In the data rows, the value 50 means zero.
The table:
[29. 74. 31. 60. 37. 51. 61. 53.]
[33. 57. 44. 56. 64. 65. 23. 53.]
[59. 50. 32. 73. 36. 45. 53. 56.]
[33. 75. 35. 62. 54. 70. 38. 35.]
[45. 30. 75. 25. 70. 56. 44. 58.]
[54. 48. 32. 67. 34. 53. 38. 49.]
[28. 71. 56. 65. 64. 70. 37. 44.]
[33. 75. 18. 67. 57. 42. 62. 52.]
[44. 28. 59. 32. 60. 59. 66. 32.]
[34. 49. 29. 52. 37. 58. 67. 65.]
[42. 37. 73. 45. 63. 67. 67. 47.]
[42. 30. 67. 39. 56. 62. 57. 41.]
[28. 40. 76. 37. 58. 69. 75. 30.]
[46. 54. 36. 64. 44. 50. 64. 63.]
[45. 35. 82. 38. 51. 54. 49. 57.]
[52. 26. 82. 40. 59. 45. 44. 53.]
[32. 72. 37. 63. 62. 59. 56. 47.]
[40. 78. 17. 71. 57. 56. 48. 41.]
[29. 76. 28. 53. 58. 45. 65. 47.]
[67. 51. 23. 85. 27. 68. 63. 45.]
[34. 44. 38. 72. 40. 62. 76. 72.]
[22. 75. 33. 51. 49. 48. 47. 43.]
[34. 84. 35. 41. 53. 54. 53. 46.]
[32. 49. 39. 60. 50. 57. 60. 71.]
[36. 31. 76. 36. 53. 43. 46. 56.]
[51. 48. 20. 77. 30. 58. 49. 47.]
[41. 77. 32. 58. 51. 43. 48. 48.]
[33. 67. 51. 57. 62. 56. 32. 54.]
[30. 40. 21. 66. 46. 67. 64. 67.]
[22. 36. 33. 63. 42. 53. 70. 66.]
[35. 55. 40. 66. 67. 63. 31. 46.]
[59. 44. 36. 85. 24. 57. 42. 52.]
[33. 40. 28. 80. 40. 66. 69. 67.]
[58. 59. 19. 81. 24. 43. 53. 43.]
[27. 66. 44. 58. 59. 63. 33. 42.]
[62. 62. 32. 74. 34. 56. 42. 44.]
[35. 74. 35. 55. 61. 61. 43. 54.]
[37. 46. 47. 70. 42. 58. 63. 66.]
[44. 49. 78. 31. 51. 58. 67. 54.]
[33. 71. 41. 56. 53. 43. 58. 40.]
[53. 57. 32. 79. 26. 53. 49. 53.]
[51. 28. 76. 40. 60. 50. 44. 44.]
[65. 56. 45. 74. 24. 59. 59. 46.]
[39. 73. 31. 58. 48. 45. 65. 53.]
[29. 67. 37. 63. 56. 74. 32. 46.]
[52. 29. 73. 29. 61. 56. 58. 47.]
[39. 29. 72. 37. 57. 59. 60. 36.]
[47. 51. 32. 84. 26. 58. 45. 42.]
[25. 77. 45. 44. 49. 49. 53. 41.]
[33. 70. 39. 63. 60. 70. 33. 47.]
[26. 26. 73. 47. 58. 68. 70. 42.]
[47. 33. 82. 30. 64. 56. 56. 50.]
[31. 31. 73. 41. 58. 74. 64. 35.]
[66. 47. 36. 76. 21. 56. 54. 55.]
[36. 36. 35. 76. 42. 44. 63. 71.]
[38. 76. 38. 58. 68. 78. 32. 45.]
[36. 35. 27. 65. 48. 60. 64. 63.]
[46. 34. 86. 17. 64. 49. 36. 46.]
[27. 77. 40. 56. 52. 54. 73. 48.]
[37. 80. 27. 59. 52. 42. 46. 54.]
[25. 48. 27. 56. 41. 55. 62. 65.]
[46. 29. 88. 30. 48. 52. 59. 48.]
[30. 66. 29. 56. 61. 60. 35. 29.]
[35. 31. 40. 62. 31. 55. 73. 61.]
[36. 65. 36. 62. 61. 67. 39. 35.]
[40. 35. 25. 79. 48. 49. 64. 65.]
[31. 51. 26. 66. 33. 59. 75. 60.]
[35. 81. 32. 57. 51. 39. 63. 46.]
[28. 72. 23. 57. 54. 34. 65. 58.]
[33. 86. 26. 57. 52. 49. 57. 58.]
Each row is one of a few hidden patterns, moved along and wrapped round at the ends; its group is its pattern. Groups are numbered from 0 in the order they first appear among the rows asked about.
More rows, each followed by its group:
[38. 52. 30. 75. 43. 70. 62. 69.] 0
[59. 41. 31. 79. 33. 59. 54. 65.] 1
[48. 36. 74. 30. 54. 66. 47. 49.] 1
[43. 23. 62. 35. 59. 86. 65. 22.] 0
[37. 22. 69. 40. 60. 59. 74. 33.] 0
[27. 64. 33. 59. 60. 58. 30. 39.] 0
[45. 54. 37. 53. 67. 59. 43. 47.] 0
[29. 72. 35. 45. 49. 49. 55. 41.] 1
[47. 33. 73. 39. 55. 54. 45. 59.] 1
[27. 88. 45. 55. 56. 29. 58. 53.] 1
[38. 77. 34. 67. 58. 55. 60. 44.] 1
[31. 58. 39. 64. 67. 67. 27. 49.] 0
[27. 69. 35. 48. 55. 70. 42. 42.] 0
[50. 34. 70. 30. 58. 60. 47. 61.] 1
[35. 29. 30. 70. 60. 60. 71. 65.] 0
[32. 69. 54. 65. 62. 59. 43. 53.] 0
[65. 58. 36. 74. 39. 54. 58. 53.] 1
[51. 56. 26. 67. 29. 72. 38. 49.] 1
[57. 59. 29. 64. 42. 51. 38. 47.] 1
[27. 37. 20. 64. 43. 53. 68. 67.] 0
[52. 28. 80. 43. 67. 50. 46. 55.] 1
[31. 83. 25. 60. 55. 47. 54. 51.] 1
[33. 69. 43. 58. 71. 63. 37. 42.] 0
[47. 36. 76. 26. 47. 43. 49. 63.] 1
[60. 39. 36. 81. 35. 41. 71. 41.] 1
[25. 70. 35. 67. 53. 52. 60. 39.] 1
[52. 26. 74. 38. 51. 49. 46. 59.] 1
[55. 40. 28. 74. 30. 63. 56. 43.] 1
[46. 41. 31. 73. 32. 58. 43. 47.] 1
[24. 80. 38. 48. 51. 44. 48. 55.] 1
[46. 31. 65. 43. 64. 67. 62. 31.] 0
[59. 52. 28. 76. 27. 48. 53. 47.] 1
[57. 51. 33. 75. 28. 45. 44. 48.] 1
[36. 31. 61. 42. 56. 43. 46. 51.] 1
[51. 52. 13. 64. 39. 62. 57. 40.] 1
[32. 68. 40. 62. 55. 70. 35. 47.] 0
[26. 78. 37. 57. 48. 40. 71. 62.] 1
[26. 55. 43. 59. 37. 70. 57. 71.] 0
[33. 47. 27. 52. 43. 52. 59. 64.] 0
[39. 62. 40. 61. 60. 67. 28. 42.] 0
[26. 72. 43. 62. 57. 60. 34. 46.] 0
[36. 41. 24. 62. 41. 54. 69. 63.] 0
[45. 35. 76. 37. 54. 56. 45. 63.] 1
[52. 45. 31. 72. 39. 47. 69. 46.] 1
[58. 28. 82. 30. 53. 51. 51. 54.] 1
[48. 46. 31. 87. 28. 45. 62. 52.] 1
[41. 43. 27. 67. 39. 55. 59. 67.] 0
